In the rows, 128 means zero.
Each path below is one point turned by a fixed rotation once a step. After each direction that follows a path, write how fast that rotation turns it, in deg/step (0 if it stays still).
Each turn is a multiple of 5 degrees from 10 to 175, or 0.
Each row of a path follows its step; steps can be skipped.

step 0: [124 138 133 113 130 125 122 119 133 135 129 133 136 117 121 126 127 128
 123 133 121 128 122 135 125 133 122 117 128 129 130 133]
step 1: [130 133 122 130 120 125 129 124 129 126 123 125 137 139 126 134 135 130
 139 115 122 126 117 120 130 127 131 125 137 132 124 137]
step 2: [120 127 118 125 128 112 142 137 134 128 124 128 119 121 133 127 119 135
 124 127 126 128 124 122 126 134 129 133 129 125 132 129]
step 3: [133 128 122 137 131 126 130 123 120 126 127 121 124 121 129 132 134 127
 127 138 120 127 128 134 141 132 136 116 124 138 131 121]
step 4: [126 134 128 134 124 128 128 141 119 125 138 128 130 135 130 131 133 122
 134 130 122 113 140 123 123 129 127 132 125 117 129 125]
step 5: [123 127 129 123 137 130 124 128 130 134 121 134 132 118 122 118 128 134
 122 127 116 122 140 138 127 125 119 130 124 131 128 135]
step 6: [132 130 129 121 132 131 125 119 128 132 127 135 138 136 127 134 134 116
 128 131 119 125 118 121 121 131 134 122 138 132 129 137]
step 7: [116 133 132 126 119 117 132 128 132 129 126 135 126 133 137 127 124 140
 133 119 126 129 126 121 137 135 131 133 131 124 125 139]
step 8: [134 121 121 138 142 114 131 130 124 129 120 125 125 120 131 127 121 134
 128 132 126 128 119 129 127 128 138 125 128 136 123 125]
step 9: [133 138 130 129 124 130 132 140 122 128 134 127 119 129 143 131 139 120
 131 140 127 125 126 129 135 131 129 122 122 126 132 128]
step 10: [128 122 132 133 126 124 120 137 122 125 125 130 130 131 121 123 132 141
 134 133 123 121 146 131 127 128 118 132 128 133 129 127]
Directions:
[133 125 127 132 129 126 127 125 127 128 124 127 131 131 126 127 127 126
 131 126 127 127 130 127 129 126 128 127 130 133 126 125] -> 155
[130 131 128 126 128 122 127 127 128 125 129 126 128 130 130 126 129 129
 124 126 126 133 125 131 129 127 130 131 133 127 126 128] -> 60
[129 122 129 128 125 128 129 125 131 126 128 130 125 124 127 128 129 128
 129 125 126 127 126 126 128 128 130 129 133 126 133 130] -> 70

step 0: [137 132 121 138 124 130 124 144 120 120 133 135 136 120 124 132 128 135
 137 135 128 129 120 142 127 128 124 129 123 127 128 134]
step 1: [127 125 125 136 119 124 136 125 123 131 129 135 134 128 135 127 123 136
 138 134 138 122 138 137 122 135 116 131 121 140 130 127]
step 2: [128 136 122 138 127 115 136 130 124 122 123 139 131 124 127 137 129 132
 140 143 128 123 129 127 126 127 138 124 127 128 136 125]
step 3: [115 133 126 126 132 126 132 120 123 131 120 131 139 128 146 136 127 128
 132 134 135 117 139 124 134 126 125 131 124 129 130 123]
step 4: [126 135 117 135 131 136 136 122 127 122 124 137 130 124 131 143 130 133
 126 132 128 128 124 128 145 119 136 126 133 119 127 128]
step 5: [123 125 120 125 126 151 122 121 123 135 126 130 127 129 138 136 132 134
 120 134 131 122 136 134 129 127 128 137 123 125 129 127]
step 6: [133 134 116 133 123 141 130 126 133 134 122 135 120 124 120 139 125 128
 130 133 120 131 121 142 132 134 128 133 133 124 136 123]
step 7: [123 138 123 131 122 135 116 130 117 143 128 128 123 124 129 126 127 129
 134 132 118 118 134 134 122 136 119 133 122 125 126 125]
step 8: [130 133 121 141 119 119 125 129 132 127 129 133 134 115 120 132 115 132
 136 127 123 128 128 132 130 128 115 133 129 117 129 121]
step 9: [119 129 122 128 125 124 121 135 118 129 138 130 132 121 129 129 120 140
 139 128 131 120 141 132 129 121 124 127 118 128 132 138]
step 10: [139 131 122 128 120 123 137 132 138 127 129 143 141 122 132 134 125 132
 137 130 137 130 136 134 133 123 127 126 123 124 135 130]
Directions:
[126 130 128 128 132 134 129 126 128 132 127 131 129 128 125 128 129 124
 122 128 130 127 127 128 127 128 131 130 130 126 129 129] -> 45

step 0: [134 124 138 127 136 131 136 130 133 140 132 135 124 133 121 126 132 121
 118 132 122 132 123 125 143 123 130 121 123 129 133 135]
step 1: [139 130 119 116 135 130 125 117 134 131 128 134 132 132 132 132 140 119
 128 124 123 126 121 125 128 121 124 116 125 122 123 134]
step 2: [140 133 128 125 117 126 133 120 123 123 138 129 133 138 135 128 128 128
 131 131 125 124 121 130 123 140 138 113 127 120 126 130]
step 3: [134 125 133 131 118 137 140 122 128 130 134 127 134 139 131 125 129 133
 124 123 112 131 131 123 131 127 139 133 132 138 125 127]
step 4: [125 131 130 116 124 138 128 138 135 133 131 129 144 126 128 131 137 123
 132 121 116 131 124 132 131 125 130 130 128 132 121 115]
step 5: [127 136 119 127 127 137 124 137 124 119 124 144 144 130 129 130 129 128
 136 133 127 133 136 128 123 135 130 125 133 121 124 124]
step 6: [124 130 123 136 114 133 142 124 114 125 129 136 133 128 121 131 119 129
 131 137 125 137 129 137 129 123 124 135 131 128 131 128]
step 7: [128 131 133 126 129 120 140 140 118 131 121 131 126 125 127 121 137 120
 131 131 120 137 130 130 139 116 125 132 129 133 137 123]
step 8: [123 132 127 128 140 125 125 134 134 136 126 147 130 133 128 125 133 120
 127 143 128 131 124 129 135 126 121 119 121 126 130 130]
step 9: [131 131 116 129 130 126 130 114 121 120 124 132 123 136 131 132 124 117
 123 134 122 130 126 131 128 122 122 112 124 122 125 135]
step 10: [144 133 135 132 124 116 137 123 122 131 135 121 125 136 124 126 131 122
 125 126 118 133 124 136 130 131 135 118 122 132 132 132]
Directions:
[128 129 127 134 128 130 126 129 129 133 129 132 129 133 124 125 128 131
 126 129 130 128 129 125 128 128 130 129 129 128 128 131] -> 135
[129 127 127 126 130 124 134 127 129 130 128 128 126 129 129 126 128 126
 127 132 130 125 125 124 128 126 124 126 130 125 131 130] -> 45
[126 129 130 129 126 125 130 124 128 126 130 129 125 127 128 124 132 134
 132 129 127 128 128 129 126 125 131 130 126 125 130 127] -> 90
[128 127 128 129 126 126 126 128 129 126 127 128 129 134 131 133 126 131
 132 128 131 130 129 131 129 126 126 125 130 123 127 129] -> 100
[128 124 129 129 126 127 131 127 127 129 127 131 131 128 126 127 127 123
 133 127 126 129 130 124 129 129 128 126 122 127 125 128] -> 0
[130 126 131 124 124 133 130 128 129 128 130 129 131 128 130 130 130 130
 129 124 129 123 127 125 125 128 131 128 130 128 129 130] -> 35

step 0: [125 132 130 116 121 128 128 134 117 120 111 116 128 140 130 135 118 131
 129 131 127 135 128 125 125 136 126 130 122 135 117 126]
step 1: [118 136 123 123 129 129 129 142 118 121 118 122 136 139 123 130 120 133
 124 121 130 130 141 117 128 135 128 134 126 134 121 123]
step 2: [127 131 131 137 129 129 133 146 116 124 112 124 128 127 121 125 129 128
 131 125 133 127 141 121 129 136 127 134 131 134 122 113]
step 3: [134 125 123 134 122 125 134 138 118 126 118 114 121 138 127 127 129 129
 130 135 128 128 132 128 132 131 120 133 131 138 117 109]
step 4: [134 128 119 120 120 121 142 139 119 127 127 119 124 143 134 121 125 133
 124 126 122 128 138 125 127 125 125 135 125 139 121 120]
step 5: [138 130 126 129 125 125 137 142 112 128 120 127 128 124 134 123 120 137
 125 125 120 136 141 121 126 125 129 138 118 135 122 127]
step 6: [136 133 124 140 131 132 132 131 112 133 121 125 134 126 127 126 121 137
 123 128 119 131 128 120 136 131 123 137 119 135 114 117]
step 7: [133 138 124 130 136 126 143 127 117 137 123 123 130 135 124 121 128 126
 125 118 122 128 121 124 133 131 128 137 125 142 119 113]
step 8: [135 131 118 128 130 120 142 131 114 133 119 123 123 128 126 131 124 128
 129 117 129 139 121 128 122 122 128 140 126 141 133 118]
step 9: [133 127 115 137 123 125 137 131 112 130 127 130 132 133 125 133 119 140
 122 124 129 134 124 124 121 121 119 134 120 134 137 117]
step 10: [136 132 134 137 126 130 145 128 114 133 125 134 135 138 125 122 127 139
 121 121 127 128 125 125 121 128 120 124 116 130 132 117]
Directions:
[123 132 124 127 133 129 127 127 127 128 126 129 128 126 123 130 127 124
 128 127 130 130 126 128 129 130 130 130 131 130 128 126] -> 60

step 0: [123 129 130 138 114 116 124 126 120 128 130 117 128 122 130 116 131 117
 138 126 117 131 126 122 119 121 122 129 129 124 122 128]
step 1: [138 128 131 128 132 129 120 133 121 128 130 117 121 140 132 116 119 124
 119 129 125 133 125 124 126 133 136 141 125 115 124 129]
step 2: [125 129 116 130 135 123 129 128 136 125 130 123 124 118 116 134 128 137
 121 129 127 131 130 122 135 147 138 136 127 119 126 128]
step 3: [118 132 131 127 136 134 137 130 128 131 128 128 127 113 122 135 119 136
 123 120 133 130 133 130 108 129 127 124 118 134 131 125]
step 4: [117 124 129 119 136 123 132 137 130 125 128 139 128 136 138 126 122 125
 129 130 125 126 125 119 128 129 122 119 120 142 141 131]
step 5: [132 122 131 138 125 120 129 130 129 131 129 136 126 123 125 130 121 122
 136 144 123 135 116 128 140 117 123 130 124 139 123 123]
step 6: [139 121 131 127 121 126 120 125 117 140 129 127 142 135 123 129 136 131
 126 137 133 123 130 124 125 122 129 136 115 125 122 121]
step 7: [127 130 131 127 129 122 114 125 123 129 135 114 125 127 124 134 147 124
 129 129 138 129 129 126 130 134 137 126 128 128 133 143]
step 8: [121 138 137 123 128 126 132 130 126 138 121 124 114 122 125 130 127 132
 127 122 131 133 133 135 128 122 128 142 137 120 141 136]
step 9: [125 138 113 111 119 126 129 128 137 133 126 132 121 133 125 120 123 132
 130 126 121 139 133 128 125 128 124 120 122 121 135 123]
step 10: [129 137 129 141 124 133 123 140 131 119 143 127 129 126 132 127 124 132
 128 133 114 133 125 136 126 134 118 121 121 130 131 122]
Directions:
[129 129 132 126 132 127 131 125 127 129 128 129 132 127 129 132 127 127
 128 131 128 128 128 124 130 127 133 126 127 133 128 125] -> 40
